In the data rows, zero lies at 7.5, halfway between 7 and 8.
Some points, each followed by its number:
9 5 8 6 9 8 6 7 6 8 4 7 8 8 8 9 8 7 7 7 7 7 7 7 9 8 5 7 10 9 8 7 8 9 7 8 7 6 8 7 9 9 7 10 6 8 8 8 9 9 6 8 6 6 8 7 8 8 5 7 9 7 8 8 0
8 7 9 7 7 7 7 8 8 9 5 7 9 6 7 9 8 9 6 7 7 8 7 7 7 7 7 8 8 10 7 7 8 7 7 7 7 9 9 8 8 7 7 8 5 6 9 9 8 8 8 9 3 7 11 9 8 8 4 6 8 5 6 6 1
4 13 7 11 4 7 12 8 5 8 8 10 8 8 7 7 8 9 6 7 8 8 7 7 8 8 4 7 7 10 7 7 8 7 8 7 7 7 7 8 9 10 8 9 8 7 5 10 6 8 5 5 12 11 6 2 10 5 12 7 8 10 8 7 2
5 11 5 14 4 5 13 7 8 7 10 8 7 6 8 7 8 7 7 8 7 8 6 7 8 8 6 7 7 9 7 8 8 6 8 7 6 6 7 8 7 8 7 9 7 7 4 11 5 8 6 3 11 10 4 2 10 7 12 5 8 8 8 7 3
9 6 6 3 11 8 8 9 7 10 0 2 8 5 8 8 10 9 9 6 5 0 8 10 8 7 4 6 7 6 8 7 4 9 13 8 7 12 7 6 8 10 5 6 7 8 1 7 6 8 6 8 1 8 10 9 3 8 6 8 6 6 7 6 4
9 6 9 5 9 7 7 8 15 6 15 8 5 9 9 9 8 9 8 6 6 8 6 14 1 6 15 13 2 0 12 12 6 9 7 5 15 9 15 0 0 0 7 0 10 14 15 6 15 10 15 15 14 0 8 15 0 15 4 15 8 14 8 12 5
6 10 8 11 7 7 11 7 7 8 12 8 9 6 8 7 9 8 8 9 7 6 8 7 9 8 6 8 10 8 7 8 9 5 8 7 6 7 8 7 6 9 8 7 9 8 5 9 6 5 6 4 13 9 7 3 11 5 13 5 11 10 8 8 6
7 6 8 6 8 8 6 7 5 8 2 7 8 7 8 6 8 9 7 10 7 8 9 7 8 9 4 7 6 8 7 8 7 6 7 6 7 7 7 9 9 10 9 9 9 8 6 9 6 8 8 6 5 9 7 7 8 8 8 4 8 5 6 7 7
9 6 10 5 7 8 3 9 7 6 5 8 8 9 8 8 7 8 7 7 8 6 7 7 9 7 6 6 8 10 6 6 7 8 8 10 5 7 7 7 9 10 8 8 8 7 8 8 8 9 8 8 8 8 6 8 8 7 8 7 8 7 7 7 8
7 10 7 11 6 7 12 7 10 9 10 7 8 9 5 9 7 7 7 8 8 7 7 7 6 7 8 7 7 8 7 8 7 5 8 9 7 7 9 6 6 7 7 5 8 8 5 6 6 4 6 5 14 9 5 5 8 5 15 8 9 12 9 10 9
9 6 10 7 9 7 7 7 6 7 4 6 8 8 7 6 8 8 7 8 8 9 8 7 8 8 5 7 8 10 7 8 7 8 7 8 6 7 6 7 8 10 9 9 6 6 8 9 7 9 7 8 5 7 8 7 8 7 7 5 8 4 5 6 10
9 6 7 6 9 7 6 6 8 8 5 7 9 7 8 8 8 7 6 8 7 9 9 10 7 6 7 6 8 9 9 7 8 7 6 8 7 8 6 9 9 8 7 8 6 7 11 6 10 8 8 8 8 7 9 11 6 8 5 9 7 9 9 8 11
10 4 7 2 9 7 5 8 6 8 7 7 7 7 8 8 7 8 7 7 9 8 5 7 9 8 5 7 9 9 5 7 7 7 6 6 4 9 6 9 11 10 7 12 4 7 8 6 2 8 3 6 0 10 14 10 8 8 1 6 7 6 7 6 12
9 7 8 7 7 7 7 8 6 8 5 7 8 6 7 8 8 7 8 9 7 7 8 6 8 10 5 7 8 10 7 7 7 8 7 7 9 8 5 7 9 10 7 8 7 6 9 7 8 10 7 8 6 8 7 8 9 8 6 6 8 7 7 7 13
9 5 6 1 9 10 3 8 4 6 2 7 4 9 6 8 7 5 11 7 10 11 10 5 8 7 2 7 8 9 7 6 9 10 5 10 8 4 2 9 10 9 10 8 7 3 3 8 6 9 5 9 0 10 8 7 7 10 0 4 8 0 5 4 14
8 10 7 11 7 5 12 6 9 8 11 8 7 7 7 9 7 8 7 8 9 7 8 6 10 8 6 8 8 7 9 6 9 5 8 8 7 7 9 7 6 7 9 7 8 9 6 9 6 6 5 7 11 9 5 3 8 6 12 6 8 9 6 7 15
8 11 6 12 5 7 10 7 7 8 8 9 8 9 7 8 6 8 6 6 9 7 9 6 9 8 7 7 8 10 8 7 7 5 8 8 6 6 7 8 8 7 9 8 8 8 6 11 5 8 5 6 10 10 8 5 10 4 11 7 7 9 7 6 16
Which two points above are nearest to each new point by angle, seen from the average point of the numbered points? Their numbers follow each, nearest first.
8 8 8 5 6 6 6 6 7 9 8 9 8 7 6 7 8 9 8 6 7 8 8 8 6 7 9 8 8 6 8 8 6 8 6 9 7 8 9 7 7 6 7 5 9 9 12 6 8 9 8 8 5 6 11 10 5 10 3 8 6 8 8 9 5 11
8 5 8 4 9 8 4 7 7 6 10 6 8 7 9 8 11 9 8 7 9 6 7 6 8 8 6 8 9 10 6 7 8 5 6 7 7 7 6 10 12 12 8 10 4 4 10 6 4 8 5 7 0 8 13 11 8 10 1 6 6 4 8 6 12 1
8 11 6 9 7 7 12 7 7 10 3 6 8 7 6 8 9 8 7 7 4 2 8 9 8 7 5 6 7 6 6 6 2 9 10 6 7 9 7 7 6 9 4 6 10 7 1 8 6 5 4 4 5 11 9 6 5 5 12 8 5 13 7 7 4 9
9 8 8 8 8 7 7 7 4 6 4 6 9 9 8 7 8 7 8 7 6 7 8 7 9 9 6 6 7 9 7 8 9 6 8 8 9 7 8 7 8 7 7 7 8 7 5 10 7 8 7 8 8 9 5 6 7 7 7 6 9 7 6 8 7 10
8 14 6 10 8 8 13 8 10 8 4 7 6 7 6 9 11 8 7 6 5 0 6 11 8 6 5 6 7 6 8 6 4 8 11 5 6 11 8 5 7 6 4 5 9 10 1 8 5 6 5 4 6 9 7 7 5 6 11 9 6 13 8 6 4 9
8 9 8 11 7 6 9 9 15 10 15 9 4 8 7 6 8 8 8 7 6 9 7 10 4 8 15 10 3 0 10 10 6 4 9 4 10 8 10 6 3 0 7 2 10 11 11 0 4 2 15 8 13 1 5 10 7 5 15 13 0 15 14 10 5 9
9 5 9 6 9 8 8 8 6 8 4 8 8 7 8 8 8 8 8 8 8 7 7 10 9 6 9 6 8 8 7 9 10 7 8 8 8 7 8 9 9 8 7 8 6 9 9 7 8 9 11 8 8 8 5 8 6 8 6 8 7 5 5 7 11 8
8 5 8 5 10 10 5 8 8 8 10 6 8 6 9 8 7 9 7 8 7 7 7 7 9 8 5 6 6 9 7 7 7 6 8 6 5 8 6 9 10 11 8 12 6 6 10 6 3 7 5 5 0 9 15 11 7 10 2 8 6 6 8 7 12 1
10 6 9 6 9 7 5 8 9 7 12 10 8 8 7 7 10 6 7 7 8 7 8 6 8 9 5 7 7 10 7 7 6 7 6 6 6 8 5 9 9 12 8 10 5 7 6 6 3 9 4 8 0 9 12 9 6 9 0 6 9 2 7 4 12 14
8 7 8 6 9 9 7 8 8 8 9 9 9 9 7 8 8 7 8 6 8 8 8 8 6 6 12 8 6 5 9 7 7 9 8 10 8 7 8 7 7 6 7 5 8 7 15 6 10 7 10 8 8 5 8 14 7 9 5 9 5 10 9 9 5 11
9 7 10 6 8 7 5 8 7 6 8 8 10 9 8 8 5 8 7 7 7 6 7 9 6 5 10 9 8 6 9 8 7 10 8 9 9 8 8 8 7 6 9 5 8 8 13 6 10 7 10 9 10 3 7 11 6 9 4 9 7 9 6 8 5 11
9 5 9 5 7 8 6 8 4 7 6 8 8 6 7 8 6 6 7 8 8 8 8 6 7 8 7 8 8 9 8 6 8 6 6 8 6 7 8 8 7 9 7 9 6 8 6 8 7 11 9 9 3 9 8 8 9 9 5 7 6 3 5 6 14 1
10 7 9 8 9 7 6 8 7 8 9 8 7 8 8 8 7 8 8 7 8 9 6 8 7 6 11 9 7 5 9 7 7 11 7 8 9 7 7 6 6 6 6 6 10 8 14 4 10 7 12 10 9 5 9 10 6 9 6 10 7 10 6 8 5 11
11 5 9 5 10 8 7 6 7 6 8 7 9 7 8 6 6 8 8 8 8 8 7 7 7 7 10 8 8 6 8 8 8 7 7 9 10 8 8 7 7 6 7 6 6 6 11 7 11 8 11 9 8 5 7 9 6 9 6 9 8 10 6 9 5 11
9 7 8 4 8 7 7 7 7 8 5 7 9 8 8 7 8 8 7 8 6 7 7 8 8 9 4 7 10 10 7 6 7 8 8 7 7 8 7 9 9 7 7 9 6 7 9 8 10 8 8 7 5 8 10 8 8 8 6 8 8 5 5 7 1 0
9 7 9 7 9 8 6 8 7 9 10 7 7 9 7 8 8 7 7 6 7 8 6 8 6 7 9 9 8 8 9 8 7 7 8 7 9 7 8 7 7 6 7 6 9 8 12 4 10 7 13 10 6 4 10 11 5 9 5 10 6 11 10 10 5 11
6 9 7 10 6 6 12 6 9 7 10 9 6 7 7 7 7 8 7 8 6 8 7 7 8 8 7 8 6 6 6 6 5 5 7 6 7 6 7 6 4 6 8 8 9 8 7 8 6 7 6 7 12 8 7 3 9 5 13 10 7 10 11 8 9 15
8 7 9 7 8 7 6 6 6 9 6 7 9 8 8 8 5 7 7 8 9 7 9 7 7 8 6 6 8 9 8 6 7 8 7 7 7 8 8 8 8 9 7 10 5 8 7 9 8 7 7 8 7 9 9 8 8 8 6 7 8 6 7 9 0 1
